In the data rows, 128 means zero.
Each row has a hidden score. How much does it go up from the first row of each pair to the second? 10 means little or no change, 20 a big rise and 0 a big fall. The score is a weighted sum of the row's numbers plus the product of two more (or one squared), each taken from its middle value.
[104 154  83 174 121 128 115  90 118 144 141 120 154 114 114 136  95]
[ 66  78 108 117 124 158 122 116 174  60 133 114 156 190  82 142 125] ~ 9
[ 88 110  85  64  67  61 202  86 209 122  38 207 190 146  87 107  90]
[101 117 110  88 134 243 150 132 140 121 124 142 132 113 108 165 109] ~ 11
[ 77  63 139 241 190 101 255 203 166  73 241  24  66 162 245  75 132]
[120 136 113 184  96 120  95 120 125 143 209 119 144 125 179 114  90] ~ 11
[188 112 179 107 157 119 134 136  98 123 101 126  80 139  94 164 144]
[111 146 110 127 115 160  44 103 102 174 132 173 120 162 191  76 150] ~ 10
[112  95 149 127  79 120 174 165 144 135 139  63 109 198 136  98 131]
[153 156 130  60 199  93  96 135 101 155  98 165  71 157 114 173 124] ~ 12
[143 172 103 102 121 128 138  64 106 194  62 132 198 134  60 144 158]
[127 131 110 140 152 217 174 111 148  85 215 137  91  85 184 164 141] ~ 7
[ 97 138  88 133 128 191  87 133 117 167 101 104 167 157 130 133 165]
[ 71 196 157 123 183 158 125 159 135 134 126  55  90  90 109 195 166] ~ 17
[104  47 122 176 119 162 174 121 179  75 180  89 116 176  92 140 113]
[208  73 143 142 183 136 100 148 133 102 113 147  81 152  85 175 126] ~ 11
[ 88 172 119 172 137  86 131 126  86 144 160 171 160 100 190 117 110]
[ 98 154  54 108  77  99 116 107 145 187  83  99 159 145 183  74 141] ~ 10
[ 47  89  62 163  65 101 208 104 139  79 123 116 206  98 216  48  79]
[136 172  81  76  95  94 129 115  71 169 134  58 154 151 152  97 182] ~ 8
[198 135 115 116 150 105  76 120 162 152 118 149  81 131 128  92 109]
[ 77 113 129 153 115  72 110 131 141  82 175 158 176 104 176 149 157] ~ 10
[108  90 117 121 121 159 122  63 102 146  92 122 132 163 126 146 159]
[150 105 150 147 167 137  16 139  16  86 157 149 110 111 105 133 101] ~ 9
[123 149 132 147 122 109 143 122 132 146 125  95 108 126 100 182 150]
[167 157 183  67 129  66 131 128  66 134 121 166 138  87 117 181 168] ~ 11
[109 108  99 116 173 193 109  90  93 120  49 163 148 129  39 179 170]
[162 187 140  65 112 129 128 187 135 175 114 141 136 162 114 112 145] ~ 3
[232 134 175 207 189  78  59 131 132  43 181  14 117  91 149 141  52]
[101 160  88 170 197  88 117 113  46 131 214  80  90 139 159 136 192] ~ 5
[ 53  71  67 142 122  92 202 123 102  85 125 109 247 125 146 130  98]
[ 66 112  96 170  88 102 119  71 153 171 162 127 152 214  99  99 117] ~ 9
[143 162  81  79 131  68 117 159 186 123 127 216 145 127  86 158 142]
[ 52 118  92 193 174 176 186 164 145  91  86  71 114 146 130 190 187] ~ 17
[ 71 103 124 143 163 171 160  84 109  83 164 127 140 141  73 175 109]
[ 96  77 131  98 125 120 152  95 181 100 151  92 177 183  59 130 136] ~ 10
[124 130 115 151 130 162 133 134 150 108 113 118  96 140  91 215 126]
[106 186  62 109  81 102  77  74 162 214 122  81 176 165 146  72 164] ~ 11
[101 139 111 147 200 214  92 102 101 130  99  76  67 119  35 176 150]
[139 150  70 130 161  73 116 135 128 164 166 140 100 169 158 109 136] ~ 5
[185 141 226 255 158  55  93  97 112  57 255   0   7  83 229 120 118]
[127 151 147 154 122 174  79 145 154 110 186  78 122 153  92 145 139] ~ 6
[100 148  86 131  78  92 104 110 150 167 152 106 163 141 174  70 134]
[156 150 204  30 119 113 146 185  90 100 122 165  93 174 132 125 175] ~ 9
[ 93 106 168 177  84 118 190  95 168  47 150 155 147 168  77 114 113]
[146 122 157  43  93 157 150 217 172  67  83 191 124 120 128 154 124] ~ 6
[117  68  57 108 113 147 113  95 124 144 106 176 127 138 119  46 119]
[115 135 107 112  74  42 175  98 107 167 160  75 125 166 133 107 185] ~ 8
[110 143  65 195 105  70 115  71 112 222 197 105 113 163 119  89 145]
[178 111 159 131 127 134 124 165 145 136 120 122  61  63 120 109  91] ~ 7
[165 146 174 123 201  94  91 114  93 117  80 145 108 158  91 161 142]
[127 125 112 134  90 174  67  95 152 122 175 129 147 147 106 100 112] ~ 8
[184 138 151  90 153 131  96 168 163  60 117 149 121 142  78 182 110]
[ 63  98 113 143 105 110 150  84 134 150 145  85 120 161 155  85 142] ~ 11
[ 67  98 108 108 124 114 119 149 116 164  96 140  60 158 131 102 157]
[ 58  52 163 239 183 191 173  99  44   0 174 113 178 199 208 198 135] ~ 12
[114 193  61 153 129 178 155 133 109 150 150 119 144  73 157  83  79]
[126 146 130 178 165 121 115 111  85 127 182 132 102 127 129  92 101] ~ 9
[ 95 120 148 159 153 140 106 132  79 140 122 107 102 120 167 107 187]
[151 146 155 171 133  83 123 150 111 150 155 118 107  69 173 113 109] ~ 7
[ 48 125 102 145 103  65 154  80  61 171 179 135 143 145 187 107 122]
[ 97  83 164 159  77 132 179 120 207  67 146 105 149 134  94 124 135] ~ 11
[ 38 113 178 226 153 112 155 123 169  57 191 100 119 173  95 144  89]
[113 124 152  85 133  87  87 117 117  98 103 124 167 141  88 121 125] ~ 12
[167 174 176 170 232 113  60 131  63 146 113 180 125  99 125 193  66]
[143 141  98 101  97  79 150  52 143 173 108 130 120 154  99 120 130] ~ 11
[ 87 100  68 108  83 120 141 177 187 132  66 107 150 108 127  82  78]
[209 140 144 126 164 125 145 170 117 120  98 137  88 102 108 184 151] ~ 9
[142 108 152 167 144 153 122 115 183  82 172  96 145 107  98 143  88]
[151 126 152  87 136 133 170 133  66 146 146 203  80  78 139 129 141] ~ 10
[ 85  58 142 156 118 145 193  57 169  83 159 142 156 195  62 155 112]
[168 129 164  77 121 100 172 195  80 100 136 117  59 121 105 148 174] ~ 11
[142 148 150  82  77 164 130 118 125 157 119 167  72 111 177 154 121]
[176 133 137 121 167 145 136 162 130 136 153  94  69  88  88  81 146] ~ 14
[116 100  84  85 101 105  83 125 158 191 110 185 125 164  69  78 125]
[ 93 105  98 120 156 179 126 105 169 112 115 128 133 207 111 145 162] ~ 12
[122 173 105 174 147  92  98 132  85 134 108 136 117 138 191 105 140]
[179 125  98  81  99 122  69 151 149 213  84 161 147  97 117  81 135] ~ 9
[140 112 136 115 121 147 101  93 130 147 162 129 117 136 142 102 147]
[121  85 255 250 164  19 255 103 255  72 151  75  89  54 255 131  66] ~ 14
[156 146 101 108 152 162  80 137 115 141  99 149 119  95 139 122 159]
[176 114 128  88  63  85 155 179 162 111 152 209 156 131 176 104 100] ~ 7
[  7   0  68 196 104  76 198 121 150  88 167  52 230 143 167  70  77]
[133 126 113 100 117 132 112 156 135 123 178  98  86  92 165  76  95] ~ 10
[130 145 161 148  40  51 156 191 206 154 229  53 122 115 143  96  76]
[164 123 151  75 111  96  94 171 169 178 188  69  92 137 126  65 151] ~ 8
[ 60  80 108 134 175 160 144 137 111 104  92  83  67 138  99 151 150]
[ 60  84 118 133  77  51 161 134 148 131 155 176 100 124 152  93 136] ~ 5
[134 123 120  88 158 119  96 155 156  99  90 193 107 193 121 189 114]
[195 138 255 138 158 116 148 138 118  44 153 144  66  90 161 197  99] ~ 10
[ 81 115 156 179 209 101  47 122  74  81 193 174 219  53 124 139  94]
[120 142 101 112 101 144 137 123  75 163 138 124 144  88 190 123 122] ~ 5
[134  91 129 132 106 128 126 115 153  78 182  74 134 137  69 107 157]
[115 186 122 130 154 121 139  99 130 149 117 135 143 148 150 139 155] ~ 9
[171  29 170 185 181 152 138 110 141   0 121  98  91 116 151 219 106]
[ 68 110  94 101 114 141 136 116 138 155 129  89 181 179 145 124 136] ~ 9
[125 135 113 140 148 136  79 143  87 197 158 146 131 148 161  92  81]
[ 96 164 114 145 140 129 163 108 128 139 203  53 161 123 136 129 123] ~ 11
[146 180 103  75  78 158 102 129 109 142 113 232 117  96 161  98 111]
[146 140 153 108 172 128  80 114  77 109 160 188 110 147 120 150 138] ~ 8
[188 135 192  84 110 100 143 137 105 100 101 145 124 123  96 142 164]
[156 179 162  93 133 123 155 172 136  86 111 167 146 175 109 187 122] ~ 7
[ 36 105 145 222 136 126 140 111 140  91 142 106 135 156 113 190 133]
[179 122 158  88 211 155 126 141 136  59  67 176 112 126  50 178 142] ~ 11
[141 108 184 151  76  17 170 128  98 128 147 101  84 115 161 100 141]
[ 63  36 159 210 140 120 157  95 186  62 159 130 123 186  78 163 129] ~ 7
[192 152 254 125 156 167 144 183 128  93 144 255 100 140 142 167  74]
[ 88 139 116 133 161  67 167 148  95 125 168 114  89 133 167  85 171] ~ 13
[ 88 186 122  60  95 105 134 107 121 197 141 153 191 166 106 108 142]
[ 71 143 132 180 177 128  52 128 142 116 199  91 134 107 103 101 101] ~ 12
[173 131  94 103 142 169 109 147 109 129 125 105 105 115 143  80 108]
[184 159  81  17  77 119  78 151 166 174  98 185 145 125  48  77 111] ~ 12
[130 117  79 125  71 112 123  86 143 168 154 130 122 156 135  96 125]
[128 154  57  99 119  75 120 118 132 207 114  73 149 185 131 126 139] ~ 8
[114  87 149 145 206  87 117 143  91 112  77 139  76 107 110 166 117]
[163 109 125 170  89  74 176 138 179 135 128  93 127 107 207  56 129] ~ 9
[113 148  82 123  85 150 138 132 132 124 104 118 223 145  94 147 154]
[136 167 153 123 144 166 109 161 114  76 112 179 170 163 179 145 184] ~ 11
[165 159 110 119 129  90 172  74  62 156 140 145 144  76 120 131 140]
[133 126 116  89  90 109  74 159 143 146  83 221 127  84 160  94  94] ~ 6
[117 115 121 125 137  98 106 111 151 123 172 107 104 168 155 100 134]
[134 130 134  90 128  88 100 202  95 154 102 141 137 162 104 202 165] ~ 11
[152 111 104 120 121  98 110 218 151 142  96 115 115 171 135  74 157]
[227 121 216 235 176 112 111 135  81  10 187  76  90  64 138 167 115] ~ 15
[212 127 212 135 158 131 155 176 134  67  79 195 112 135 120 185 104]
[126 142 118  95  98 131 191 171 188 109  66 113 186 130  73 141 137] ~ 11
[122  49 151 156 119 143 163 154 203  74 145  69 152 125  81  96  97]
[138  96 110 125  99  88 179 165 145  93 150 204 144 132 175 103  94] ~ 9
[164 133  99 112 140 134 118 108  86 136 105 115 103 138 164 100 123]
[ 71 138 124 127  80  96 143  93 186 126 149 119 211 234  50 123 150] ~ 7
[233 153 204 213 227 191  38 160  83  35 142  99  84  29 148 183  43]
[133 124 101 158  93 118 106 131 136 149 128  22 156 143 112 101 163] ~ 9
[123 169 130 141  84 147 132 130 201 152 108  76 119 153 135 107 110]
[104  61 124 165 107 152 143  85 108  92 180 112 122 147 106 129 156] ~ 10
[ 66 121 147 148 110 128 171 110 228  85 154  89 179 198  82 135 126]
[102 111  93  90 110 137 114 108  85 149 116 129  81 138 160 121 153] ~ 11
[123 138  90 170 220 119  59 110  93  84  92 156 232  30 124 142  96]
[124 107  62  93 102 109 182 158 119 147  85 168 113 114 118  98 145] ~ 7
[166 137 107  60  90 137  79 191 116 145  98 101 135 118 112  91 160]
[232 122 194 168 111 138  80  87  86 110 200 123 123  83 146 101 128] ~ 13
[131 152  77 127 154 131 128 157  75 167 102 117 139 156 126 109 183]
[120 100 181 130 187 163 132 151  63 117 130 164  28 128 140 140 160] ~ 11
[133 154  98 140  88 118 107 173 152 141 152 146 159  87 168 111 139]
[ 91  92 131 123 127 114 107  83 111 137  77 169 102 174 137 110 110] ~ 11
[ 82 113 117 152 214 143 112 105  36 127 129 121 119 109 110 207 144]
[ 97 105 135 154 127 137 119  84 143  60 165 133 161 142  63 167 116] ~ 4
[135 123 163  44 111 165 134 198 175  89 137 190 172 178 154 117 120]
[136 108 115 178 102 206 114  85 119  67 113 106  87 123 126 104 148] ~ 15
[149 150 143 123  69 106 170  76  95 150 115 124 141  98 106 167 177]
[173 179 106  26  79  74 105 173 161 170 109 165 138 119 112 150 171] ~ 7
[ 41  76 137 188 135 133 154 136 195  81 147  43  99 147  80 171 102]
[116  76 100 142 145 169 117 133 182  95  73 134  90 125  88 201 128] ~ 12
[165 200 124  83 160 139  23 118  74 192 123 142  99  84 117 130 142]
[115 179 132 108 119 129  76 181 123 120 101 156 167 114 143 138 104] ~ 9
[175 137 224 157 211 158 165 136 132 104 147 168  84 127 125 124 120]
[ 97 183 107 148 159 110  86 105  78 159 154 128 122  61 197  85 148] ~ 12
[130 179  72  99 113  97 206 145 153 153  82  47 170 137 151 125 123]
[119  63  92 158  95 175 143 107 135 103  77  90 165 153 143  90  83] ~ 11
[183 116 148 115 109 126  46 135 131 176 151 134 103 112 128  70 119]
[ 94  60 132 147 110 161 171 104 193 120  67  91 110 139  80 197 112] ~ 13
[127  70 108 114 103  85 146 114 142 102 151 148  97 117 118  69 104]
[207 107 114 139  99  91  99 231 136  95 170  83  45  66 182  84 101] ~ 12
[ 77 132 119 111 119 108 107  98 133 165 134  98 141  89 130 101  97]
[131 157  82  76 131 134  72 124 102 167 145  66 139 119 125  69 118] ~ 9
[120  87  93 121 132  66 117 105 118 125 141 168 117 158 150  82 103]
[ 81  88 128 177 164 198 137 114 114  89 136  78 154 131 134 117 102] ~ 11
[124  75 154 118 128 136  70 102 127 133 122 150 106 126 139 112 100]
[156 125 207 110  92 114 119 130 114  59  75 178 188 175 111 186 150] ~ 9
[ 98 100  99 132 104 142 182 102 107 152 126  96  77 147 101 153 122]
[108 135 141  87  66 116  79 135 162 117 145 191 166 209 127 118 152] ~ 8
[179 154 138 113 152  89  83 131 102 144  72 138 103 113 150 178 144]
[125 162  68  79  74 143 124 106  90 175 124 139 147 132 151  86  99] ~ 11
[118  93  93 136  69 162 125 142 156  79  88 107 122 102 208 110 124]
[110 200 105  99 111 124 165 110 127 201 148 130 124 143 106 119 143] ~ 9
[199 102 196  55 150 116 164 145 117  88  75 182 122 127 100 205 154]
[138 122 164  97  98 126 132 170 137 112  96 185 117  91 170 121 190] ~ 11
[144 173 106 122 149 115 140 206 158 126  93 131 103  85 157 146  81]
[145 127 130  80 166 155  75 100 102 157 105 159 121 132 132 143 204] ~ 17
[180 188  76  80 104 188 169 144 124 206 135 132 179 117 159 120 118]
[ 56   8  52 179 151  86 224 153 145  70 173   0 206 161 173  39  58] ~ 13
[128 136 154 126 183 244  64  86 151 147 110 110 123 125  64 131 131]
[136  96  91  90  80 112 156 156 166 166  96  81 102 143  93  92 133] ~ 5
[138  88 118  77  96 113 107 170 144 146  98 137 111 145 161 112 110]
[ 58 140 158 184 139 126 197  97 148  83 152 148 157 163  60 176 137] ~ 12
[205 106 119 127 135 174 132 179 167 134 129 108  92 124 114  66  84]
[147  81 103 135  91 123 158 147 149 100 118  86 132 156 176  83  92] ~ 7
[149  76 122 106  82  74 152 153 181  93 147 110 141 112 119  59 101]
[157 154  95  72  95 128  85 175 199 155  77 195 156  82 137  83  81] ~ 7
[120 145 143 148 138  78 118 134 135 103 126 178 103 157 186 108 156]
[178 147 126 123  86 155  98 153 156 109 127  82 143  83 181  99  27] ~ 11
[106 152  93 142 112  81 170 105  92 141 178 154 171 106 181 129 167]
[114  50  60  92 107 181 134 110 162 124 130 141 125 157  57 132 119] ~ 9
[139 151 111  86  75 186 180 110  99  98 168 182  98  53 157 123 113]
[110 112  90  90  60 141  85 133 169 126 162 101 128 138 127 105 137] ~ 7
[159 105 147  79 124  99 184 133 123 115 127 179  97 155 109 117 181]
[154 161 116 130 174 130 116 115  58 142 139  94 118  87 147 140 149] ~ 11
[123 154  83  87  98  94 166 128 151 188 107 130 122 121 165 113 113]
[107 124 175 204 176  42  81 145  83  97 177 179 187  98 102 147  68] ~ 12
[104 100 192 126  67  26 187 153 199 134 255 111 151  99 146 111  76]
[ 94  92 109 133 115 175 123  92 113 111 112 134  82 169 134 106 184] ~ 15
[141 159 133 147 125  94 120 127 120 166  88 123 153 138 148 134 108]
[152  98  64 136  93 202 134  60 161 146 145  90 129 145  88  69 124] ~ 14
[117 161 106 143 108 165 174 152 120 154 136 110 132 133 117 150  95]
[113 141 108  82  84 154  64 103  81 177 113 138 158 137 131 118 138] ~ 11
[ 69 107 140 158 178 137 116  94 154 147  81 122 106 161  43 185 133]
[130 108 130  40 124 172 155 157 120 119  93 176 102 169 122 147 193] ~ 7
[169 161 113 119 161 113 114 170  75 144 135  64  89  87 121 156 147]
[135 198 125 130 148 162  95 146 118 155  95 136 149  98 104 143 129] ~ 11
[184 218 181 108 131 140  96 184 137 121 138 199 148 132 113 155 181]
[128 185  96 169 100  95  97  74 111 148 213 148 219 124 224  78  90] ~ 12
[136 159 119 137 179 190 102 131 196 172  29  95  86 147  90 156 131]
[166 152 124 125 132 114 109 161 101 159  88 114  83 118 202 123 137] ~ 6
[ 91 133  96 144 161  98 132 113  93 124 142 166 166 104 131 145 145]
[146 180 122  47 137 117 139 145 143 192 120 167 202 180 109 157 160] ~ 8
[106 106 151 138 146 203 107  94 135 137  85 124 105 168  98 115 163]
[167  94  77 118  86 149 162 206 184  82  75  65 127  65 167  71 127] ~ 9
